(in the rows, 100 means zero)
Where one turn sends some rows of the set: a few examples, then the rows asked
Z271: 104  86  92 113 102 113  87  99  73  82  77 124 118  84 115  78 101  87 107 100 116 112 105  96 108 113 103 113  95  97 114 121  69 107  85 111 127 102 115  97 107 112 116 136
Z52:  88  86 105 135  88 122  88  69  98  70  97  97 127 107  94 101 114  95  95 111  93 122  70 126 107 104  98  80 127  91  88  91 126  91  99  86  97 111 100  91  94  96 130 120
Z722: 114  98  87 131  90  92  90  96  91 117  73  77 104 105  88  84  78 111 106  81 117 104  92  82 134 112  95  95 127  97 105  92 113 104 106 108  88  96 114 116  96  89 104  98
Z647:  83  89 106 114 103 121 112  91 102  71  79 122 116 101  94 103 106  95  99  92 106 124  73 112 113  87  75  93 131  77  95  94 140  92 110  78 109 113 105  87  85  93 108 115
Z849:  88  83 114 120 108  98 114  92  87  80  75 132  96  81 117  86 103  78  81  89 125 106 105 104  96 107  99 100  79  92  84 114  77  92  93 117 119  97 109  97 107 118 126 133
Z313: 125 109  92 128  99  99  81 104  66  93  92 121 100 103 114  91 106 101  88  99 111 104  76 119 109 104  89 107 103 106  93 106 127  48 103 101  90 119  86  92  89 104 116 118
Z376:  88  87 120 106  64 109  83  90  89  97  92  91  89 106 108 102 103 105 103  77 143 110 105  91 108 103  94 102 102  94  89  85 125 119 112 109  92  74 101  91 103  97 107 101
Z527: 130 118 110 123 111  97  88 101  78  88 100 102 104  82 102  98 125 104  95  86 103 121  98  93 121 101  76  85 103  92  81  95 139  61 110 100 115 106  74  94 110  99 112 111
Z819: 107 112  91  96 120 118  95 116  68  72 106  91 103  99 128  96 113 120  97  89 111 127 115 111 104  98  88 105 118 101  87 100 134  86  80 118 112 113  93 100 121 112  94  89
Z382:  94  90  95 115  96  89 102  86  92 101  89  92  70 130 108  87  88 113  96  91 110  92 101 123  97 102  85  81 115 104  82  88  81 116 107 103  79  79  97 113  93  93  94  93
Z521:  97  96  97 109 109 100 107 119 101 108 106 114 108 135 122 102  99 108 100  79  78  96  80 127  96 110 115  96  83 111  97 112  80 113  96 102  85  86 103  96 125 105 120 114
Z989:  88 111 114 108 105 112 101 122 105 104  97 124  99 100 102 105 109  97 113  65 102 112  76  83  98 103 106 122  78 112  87 106 105 128 108 103  97  94  89  81 126 102 121 110
Z488:  97  86 103 118  78 102  78  96  88  93  68  86  85 104 110 111  92 108 111  81 146 101  81 115 110 107  96 104 119 109  81  88 116 120  95 106  87  88 102 111 106 103 112  94
Z16:  65  92  96 109 118 105 117  90  95  56  98 110 110 112 100  97 105 106  81 106 108 113  78 115  98 101  91  90 138  90  94  88 139  98 108 104  97 127 110  92  94  95  98 109
Z186: 121 104  95 111 113 108 101 113  74  83  95 104  98 114 129  84  93 106  99  93  85 110 101 125 120  91  86  96 112  79  88 116 112  61  60  91  91 101 119 107  91 108 102 106
Z18: 103 106  98 111  98 106  86 127  99 100 101 102 119 122 120 129 106 105 104  75 100  94  75 101 103 119 109 116  97 115  93 100 103 120  86 104  95 100 110  92 143 105 126 115
Z853: 108 125  96 121 117  83 106 128 106 105 101 100 113 111  99 114 101 105  97  70  82  90  77  77 119 119 102  96 103  98 102 102 101 106  99 104  97 103 114  98 137  89 118 120
Z419:  70  87  99 117 104 128 110  72  86  75 101  97 114 109  99  97 117 108  93 102  97 139  87 131  92  98 106  73 132 101  96  96 118  94 119  98 104 114  88  97 101  97 120 104
Z235:  93 113  96 107 110 119  84 101  60  73 111 105  85  98 121  67 115 108 105 103 108 122  96 114  86 102 102 116  94 113  73 108 120  90  95 119  83 118  84  89  97 109 103  98
Z467: 105  78 109 107 111  90 106 103  76  72  78 102 111  90 123 112 119  81  95  96 116  89 107 111 106 121  91  79  94  91  70 104  80  96  97 104 125 105 118 111 124 115 123 133
Z146: 116  80  85 109 119  96 101  98  67  90  88 116 119 109 109  93 104  91  85 108 101  97 118  98 104 120  94  93 107 111  95 108  60  97 104 109 130 118 104 105 114 109 111 126
Z852: 103 102  88 123 107 107 100 106  78  71  75  92 122  69 113  80 113  83 114  92 109 104 104  86 107 122  81 103  94  89  81 106  87 116  95 113 121 112 128 104 119 108 120 135
Z485:  77  97  97 123 106 118 101  79  93  61 105  93 117 117  92  88  99  98  93 116  83 112  80 103 108 102  99  91 143  84  88  97 118  99  81  93  86 127 123  98  89  89 112 113
Z733:  98 102  88 132 124  98 123  96  85  87  82 113 107  85 101  70 102  83  78  95 105 104 113  81  94 116  78 104  90 102  76 102  75 100 109 125 120 120 108 101 109 108 119 126
Z276:  90 112 110 109 128  86 122 125 121  96 102 113 100 111 108  97 104 105 101  66  80  99  86  95 103 107  94  94  79  95  82 100 102 126  97 108  94  83 102  93 130  99 107 110
Z67:  74  94 100 110 105 140 120  84  90  81  90 105 108 106  89  90 103 101 107  92  82 141  95 106 107  84  93  86 141  82  98 107 110  97 103  80 107 116 107  96  86  92 112 102
Z594:  95  78 106 111 102  90 116  90 102 109  95  85  93 126 102  81  85 113  85  80 112 104 119 101 115 101  90  81 105  92  80  85 112 112 108 117  86  75 107 110  96 100  93  86
Z402: 104 112  94 125  72  98  80  85  80 111  92  90  85 109  90  81  93 107 111  87 112 102  98  80 117 107  86  92 120  94 114  94  93 108 121  97  87  84 102  98  89  76 100 111
Z285:  99 114 100 120 104 100 104 116  93 124  98 124 101 113  96  95 100  99 108  71  81 106  72  89 106 109 120 102  88 111 112 118  82 101 118  97  88  97  97  90 116  93 125 120
Z839: 110 115 117 118 113 110  98  95  80  80 107  98  86  90 107  63 115  96 113  94  75 121 105 104 113  91  87  85  89  76  65 113 110  78  79  92  86  94  95  99  90 101 106 107

Z313 -> Z235
Z276 -> Z853
Z485 -> Z52
Where do these go?
Z376 -> Z594
Z733 -> Z852

Where one turn sends some rows of the set: a few examples, then the rows asked
Z481: 105 105  78  75  92 110  79  81  89  85  95  96  88 102  84  88  96  82
Z698: 118 101  91 104  92 119  89  77  98  85 108  90  80 115  79 101  94  96
Z835: 120  94  97  86 100 100 102 102 119 106  71  80  91 106  94 104 112 117
Z356:  80 106 107 101 128  84 107 107 130  77  98  88  94  94 112 102 101  78
Z614:  89  97 105  67  86 115  90 116  85  81 107 101 116 106  78 113 105  87
Z94: 129 114  89  98 104  83 102 120  98 106 102 122  80  96  87 100 100 102
Z942:  94  97 119  63  86 112  94 115  97  86 118 107 114  96  89 112 109  89
Z230: 117  96  86  74  94  97 105 122  98 104  81 108 104  87 105  81  87 114
Z124: 111  99  90  82  81 115  95  81 107  90 100  85 105 132  92 113  86 101
Z547:  97  96 115  81 107  86 105 115 123  82 127 111 114  84 112 117  90  82
Z597:  94 110  98 113 125  92  91  86  99 108  99 107 116 101  95 109 128  77
Z834:  94  74 112 118 114 102 115 105 102  90 112  95 117  95 125  85  90  91
Z215:  85 100  89  79 121  93  90 128  88  91 113 122 112  98 109 120  84 103
Z250:  90 102 113  70  99 111  96 113 109  88 119 117 117  77  93 114 111  93
Z801:  95  90  94 114 102  75 107 100 125  92  94  90 115  95 110 100  66  83
Z32:  83 103 111 105 114 123 101  96 116  73  98  76  82 105  97  90 105 100
Z78: 101  93  95  99 100  65  96 102 115  98  97 103 119  78  94 102  82  70
Z189:  71 107 105 104 120 119 109 104 126  77  93  83  95 102 107 100 104 103
Z999: 133 105  89  95 103  86  93 105  98 110 108 121  75 104  92 107 107  94
Z923:  94 100 102 110 108 131  96  92 110  73 106  78  84 106  83  96  97 105
Z86:  95 115  76  94 116  96  75  78  91  95  98  98 104 104  88  93 108  70
Z994:  88  88 108 117  98  76 118 114 115  90 106  83  94  89  79  90 104  85
Z699: 103  97  87  94  96 113  94  84 104  95 121  99 125 129 112 112  73  97
Z880:  90  91  96 108 109 115 105 100  95  96 119 119 123 109 130  98  80  94
Z627:  99  85 117 105 115  80 104 104  97 102 102  96 126  88  98 101 125  74
Z946:  93  92  90  89 128  95  88 106  87 105 109 103 111  72  85  97 121 110
Z752: 104  93  98 101 103 114  96  86 101  95 119 107 119 121 129 102  71  93
Z984: 109 100  84  97 101  92 106 119  96 100  88 108  78 135 118 101  87 100
Z939:  99  99  90  76  79 110  89 101  77  85  94 100 101 129  88 105  93  83
Z152: 117  85  91  66  90 109  96 116  97  99  85 107  92  86 108  85  90 110
Z731:  88  79 110 101  85  82 121 126 106  88 116  98 108  93  90  92  87  87
Z151:  84  82  94 100 120 108 109 113 101  99 104  86 121 112 112 108  94 131
Z537:  94 110  90 115 140  94  91 101 116  94 107  96  92 101  95 123 100 113
Z399: 112 110  88 102 101  88 115 129 102 101  87 108  85 127 108 101  85 110
Z442:  98 114  93  97 120  88  78  80  93 103  94 102 109 104  95 101 119  67
Z977: 125 103  91  95 104  93 108 106 117 111  74  87  99  97  92  95 105 122

Z923 -> Z86
Z731 -> Z801
Where do these go?
Z547 -> Z834
Z442 -> Z942
Z481 -> Z939
Z977 -> Z94
Z215 -> Z151
Z880 -> Z189
Z984 -> Z835

